Here are some points, one per row:
[ 34 -62 -16 -29  59 -42   8 -29  63  -7  31 -75 -10   1 -38  18 -23 -24  -2  21  -2  50  14  24 -28  38  67  39 -44  75 -12  31  36  60  76 -21 -16  11  43 -25  38 -11  65  31 -19  11  17]
[  40  -31   75   51   63  -22  -15   18  -35  -40  -35    1  -62  -27  -84  -70  -43   49  -61  -52   24   38  -66    0    3    5   80   43  -44 -104   76  -15   -3   -1  -15   32  -55   19   39  -15   38  -34  127   64    2   18  -56]
[-19  62  -1   9  -2   3  63  36  60 -14  37   0  11   2   8  79   5  64  23   1   6 -30  10 -32  -3 -82  -3   9  35 -77 -27  -5  21 -32 -40   1 -47  -3 -73  36  -6  63 -62   5   1  15  41]
[  8  18  -9 -24  39  51  34 -43   2  90  -5 -14  39 -10  23  35   3  -8  34 -39 -47  17   6 -48  36 -26 -11   8  29  45 -11 -63 -47 100  -8   3  43   0  55  -6   4  11   1  29  30  24   4]
[-21  -5  22 -16 -32 -20 -37  26 -11  -8   4 -32  54   8  25  32  24  -5 -12  16 -25 -66 -54   4  28 -11   1 -82   9  19  -8   7 -38 -39 -27   9  37 -65 -49   3 -51 -75 -47 -20  18 -19  17]
[-14 -10  -2   2  32 -55 -24 -17  21  65  15 106  -9 -40  51  -4 -22  75 -29 -36   2 -35  28  21  27  21  45  -6  83 -24  59  27  63 -56 -23 -26 -11  -9 -47 -17  49  -5 -61  69  -9  26 -29]
[ -60   24  -42  -51  -60   16    6   32  -83   13   24   37   47   -4   95   30   13   46    8   37   18  -67   39    3  -24  -87 -111  -47  -55  -45   51   -4  -17  -83  -52   38   78  -13  -73   29   36  -12  -38  -59   -8   12  -58]
[ -26  -67   48   -8   -2   56   -3  -12 -127  -11  -19   12   21  -38   -3   15  104   60  -10   27  -46  -56  -34   16  109    6   -3 -127   46  -92   65    1   -5  -71  -60   36   70   22  -31   -5  -43   28    2  -53  -49  -15  -29]
[ -79   -9   -2   -7  -33   25  -19    9  -32  -13  -31   26  -14    4   23   -2   18   55  -68  -13   55  -31    4  -43  -48  -42   15   21   13 -100   20  -23    2  -40  -49   11   35    7  -26   14   25   19   -5  -13  -19    7  -19]
[-63  10  26   2  -4 -45   1  22  47 -14  11 -35 -35 -41 -32 -29   6  -1   3 -41  26  49  19 -23 -36 -24 -42  44  80 -77 -21 -47 -39  14  31 -40 -33   3  26  -7  32 -39  76 -16 -25  35 -51]
[  9   0  25 -14  88  37 -27 -33 -33  71 -44  -6  20  50  14 -16   6   6  47  34 -39  38  42 -12 -13   5  12 -12 -65  82 -21  18   5  55   9  30 -23 -37 -11 -52 -51  32  17  49  17 -18  24]
[-55 -18 -48  -3 -70 -70  35  22  67 -11  -8  55 -59  15 -36 -35 -17  12 -14 -24  25  -5  78   8 -20 -14  -3  75  12  -1 -70 -33 -46   1  -4 -89   6  -8  15  23  50 -16   0   2  25  40 -15]
[-58 -21 -38  47  19 -40   5  -1  31 -28  -9 -10 -65 -14  -8  15 -40  -4 -29 -14  54  43   6 -23 -33   7   7  46  11 -36 -42 -69  32 -37  -4 -28 -24  28 -10 -62  39   9  41 -15 -37  18  35]
[-68   7 -38 -10  42 -42  70  -6  55  19  41 -78  19  -6 -31 -41 -32 -26 -88 -24  29  15 -71 -64 -41 -74  27  43  76 -32  -5 -64 -31  12  34  -8 -72   2  14   9  26   3  82  31 -54  45  48]
[  46  -10   37  -20   -3   16   34   20   46   -6  -29    3  -31   64   17   34  -55   90    1   24   49  -58   -6  -47   40  -95  -49  -26   16  -19  -46   51   44  -39 -106  -54   -8  -49  -85   -8   47   49 -116   -5  -55   53   28]
[  78   71  -40  -40  -37   74   22   40  -29  -37   47   -2   28  -60  -76  -35   35    4   71   23  -15   18  -81  -53   60  -67   50  -20   27 -102   51    3  -11  107   31   62   -8  -10   26   -2 -106   20   50   25   -4  -61  -10]
[-53 -13   3  28 -77 -30  19   1  -5  20  32  67 -13 -15  18  31  -5  -1 -18 -38  46  28   6 -40 -37   1  27   7  36 -19  -3   0  21  25  -5 -33 -42  44  39  11  20  -3 -52  52   5 -20 -19]
[-48  13   5  48  28 -17 -31  -8  -2 -21   9  68  99 -89  17   7 -46  66 -35 -19  45 -24  -6  59  19  76  26 -54  45 -60  49  56  30 -59 -28 -50 -13 -21  27 -23 -20  29 -31  48 -53 -34 -12]
[  35   44  -37  -50  -33  -26   28  -56  -13  114  -44   44   79  -65   30   28   22   17   32  -20   10   15   92   -1  -48   50  -38  -22   72   39   36   45  -36   30   17  -60    9   21   45   14  -46   50 -127   -8   33  -70   52]
[ -57  -17   37   -6   -5    4  -26  -30   68  -26  -26   35 -121   14   15  -40  -69   -6  -36  -39   46   33  -14  -35   35   14   -8   56  -33  -53   30   23    5  -49  -36  -30  -40   10  -38    1   61  -20   56   57    7   95  -28]
[ 14 -58 -44 -23 -51  12 -52  33 -10  -1   1 -52  -6 -13 -18 -96 -28 -80  74  -3   4   6 -60  23 -88  65  -7  29   6  -8  31  -9 -13  74  92  27 -89  41  65  15 -73  85  62   3 -22 -32  64]
[-12 -40 -37 -21  17 -59  45  -9  38 -11 -23   4  12   6  34 -29 -68 -80 -24  28   9  63  34 -22 -47  38 -14  42 -10  31 -83 -33  24  41  57 -13 -30  32 -28 -14  -1  62  14 -34  17   2  58]
[ 39 -19  -8 -46  40  44 -14  10 -65  49  11  -7  33  33 -22  63  97  31  32 -32 -84 -26   8  43  60  33  13 -96 -57  56  14  52 -17  82  45  39  16 -25  18  56 -47 -98  23 -29  -1 -46  42]
[ 30  19  42  74  30 -36 -21  12  74  -1  -7 -60 -37   4 -15 -12 -64 -77 -46  16  47   4  25   3   4  20  15  48 -37  68  14   9 -22  -1  46 -40 -31  31  21  -7  47 -25  52  21   5 -34  25]
[ -13  -27  -35  -63   -8   26  -26  -17  -17   10   12    8   15   -6   13   76   52   -5   80   23  -46  -76  -33   36   16  -21  -82 -107  -17  108  -59   15  -14  -64  -13   74   67  -32   61   -4  -38   51  -32  -59  -10  -97   46]
[ 68 -12  -2  41   6  -5   5 -34 -17 -46  -6 -45  33  19  38 -27  -8 -69  -6  10  -3  -5   3  88  -2  59  30  67 -91 127  17  57  12  33  23   8  32 -21  -3  -6  -5 -42 -18 -85  96 -16  -5]
[  57   28  114  -17   22   46   18  -26  -56   -2   44  -77   40   54   14   20   48   14   77   46  -25  -72  -17   50   61   61   -6  -73  -19  119   44    0    8  -20  -28   41   79  -26  -19   65  -79 -109  -65  -32   47  -60  -36]
[-61 104 -42  14 -27  27  12  28 -13 -18  12  -2 -13 -34  -4 -36 -29  33 -36 -32 -43  -5 -23 -31 -32 -38 -11 -29  17 -79  28  15 -29  12 -21  25  -9  49  11   9  59 -49  28  -5 -31  54 -25]
[-24  -8  21  21  54  -4 -54 -31 -20  39 -15 -51 -14  93 -33  -7 -49 -64 -79  34   3  96  -4  25  18  53  52  73 -53   8 -23  13  66  20  14  30   9 -26  20 -27  39  52  56  11 -17  28  13]
[  56  -40   52   78   38  -18  -66  -45   38  -17   -8  -51 -124   17  -24  -40    1  -90    6    3   -4    8   18   47  -16   64   40  109  -88  107   -3   23    5   -1   42  -20  -13  -14   25   15   10  -70  -22    8   44   11  -67]
[120  48  10  27   5  35 -17 -51  38  13  25  26  62  30   8  17 -10  -1  47 -21 -90  45  27 -49  15  -8  -2   1 -42  72 -65  22  26  -6 -24  39  10 -34  -9 -59 -46  81 -20 -25  16  -5  19]
[ 67  15  48  56   1  47 -31  20 -45 -84  19 -13  32   6 -63   5  91 -55  20  60 -34 -29  17  70  43  79 -56 -49  19  11 -32 -16 -31   4  22  79 102  39  -8  10 -90 -89 -26   7  71 -37 -61]
[ -7  56 -20   9 -54  14  85  62  12 -33 -10  14  43 -19  -3  56  62  58   3  54  -6   2 -25 -80  16 -49 -43 -11  49 -62 -19 -24 -13 -19 -20 -27 -14 -20 -41 -16  52  32 -17  13  10   4 -15]
[ 21 -19 -20 -32 -35  36 -29  25 -88 -56 -17  72 -18  44  30 -31  39 -21  53 -10 -19 -25 -20  31   5   3  -5  15 -74  -1  45  -2  13  -5  18  55  28  23  19   4  -3  -9 -22 -39 -73  42  13]
[  17  -33  -82  -26  -50  -37    3   32   48    1  -37   33  -56   21   17   -9  -18  -62  -16   -1   36   43   40   49  -79  -58  -13   37   49   15  -79  -59   -3  -49    5 -100  -45   31  -18   41   36   30   -3  -27   39   25   -9]
These points spread out most along one direction. Take the direction at right angles to it along which they spread out most. Go by this last direction. Where along it does each point below lie, from 0 to 99? 50 is the average, and the first point above lies past it. One standard deviation of the points above along it is 16.
[-63  10  26   2  -4 -45   1  22  47 -14  11 -35 -35 -41 -32 -29   6  -1   3 -41  26  49  19 -23 -36 -24 -42  44  80 -77 -21 -47 -39  14  31 -40 -33   3  26  -7  32 -39  76 -16 -25  35 -51] : 44
[-19  62  -1   9  -2   3  63  36  60 -14  37   0  11   2   8  79   5  64  23   1   6 -30  10 -32  -3 -82  -3   9  35 -77 -27  -5  21 -32 -40   1 -47  -3 -73  36  -6  63 -62   5   1  15  41] : 27
[  17  -33  -82  -26  -50  -37    3   32   48    1  -37   33  -56   21   17   -9  -18  -62  -16   -1   36   43   40   49  -79  -58  -13   37   49   15  -79  -59   -3  -49    5 -100  -45   31  -18   41   36   30   -3  -27   39   25   -9] : 48
[ 34 -62 -16 -29  59 -42   8 -29  63  -7  31 -75 -10   1 -38  18 -23 -24  -2  21  -2  50  14  24 -28  38  67  39 -44  75 -12  31  36  60  76 -21 -16  11  43 -25  38 -11  65  31 -19  11  17] : 75
[-61 104 -42  14 -27  27  12  28 -13 -18  12  -2 -13 -34  -4 -36 -29  33 -36 -32 -43  -5 -23 -31 -32 -38 -11 -29  17 -79  28  15 -29  12 -21  25  -9  49  11   9  59 -49  28  -5 -31  54 -25] : 35
[ 39 -19  -8 -46  40  44 -14  10 -65  49  11  -7  33  33 -22  63  97  31  32 -32 -84 -26   8  43  60  33  13 -96 -57  56  14  52 -17  82  45  39  16 -25  18  56 -47 -98  23 -29  -1 -46  42] : 63
[ -13  -27  -35  -63   -8   26  -26  -17  -17   10   12    8   15   -6   13   76   52   -5   80   23  -46  -76  -33   36   16  -21  -82 -107  -17  108  -59   15  -14  -64  -13   74   67  -32   61   -4  -38   51  -32  -59  -10  -97   46] : 51
[-12 -40 -37 -21  17 -59  45  -9  38 -11 -23   4  12   6  34 -29 -68 -80 -24  28   9  63  34 -22 -47  38 -14  42 -10  31 -83 -33  24  41  57 -13 -30  32 -28 -14  -1  62  14 -34  17   2  58] : 62
[ -7  56 -20   9 -54  14  85  62  12 -33 -10  14  43 -19  -3  56  62  58   3  54  -6   2 -25 -80  16 -49 -43 -11  49 -62 -19 -24 -13 -19 -20 -27 -14 -20 -41 -16  52  32 -17  13  10   4 -15] : 27
[-14 -10  -2   2  32 -55 -24 -17  21  65  15 106  -9 -40  51  -4 -22  75 -29 -36   2 -35  28  21  27  21  45  -6  83 -24  59  27  63 -56 -23 -26 -11  -9 -47 -17  49  -5 -61  69  -9  26 -29] : 34
[  35   44  -37  -50  -33  -26   28  -56  -13  114  -44   44   79  -65   30   28   22   17   32  -20   10   15   92   -1  -48   50  -38  -22   72   39   36   45  -36   30   17  -60    9   21   45   14  -46   50 -127   -8   33  -70   52] : 47
[-53 -13   3  28 -77 -30  19   1  -5  20  32  67 -13 -15  18  31  -5  -1 -18 -38  46  28   6 -40 -37   1  27   7  36 -19  -3   0  21  25  -5 -33 -42  44  39  11  20  -3 -52  52   5 -20 -19] : 41
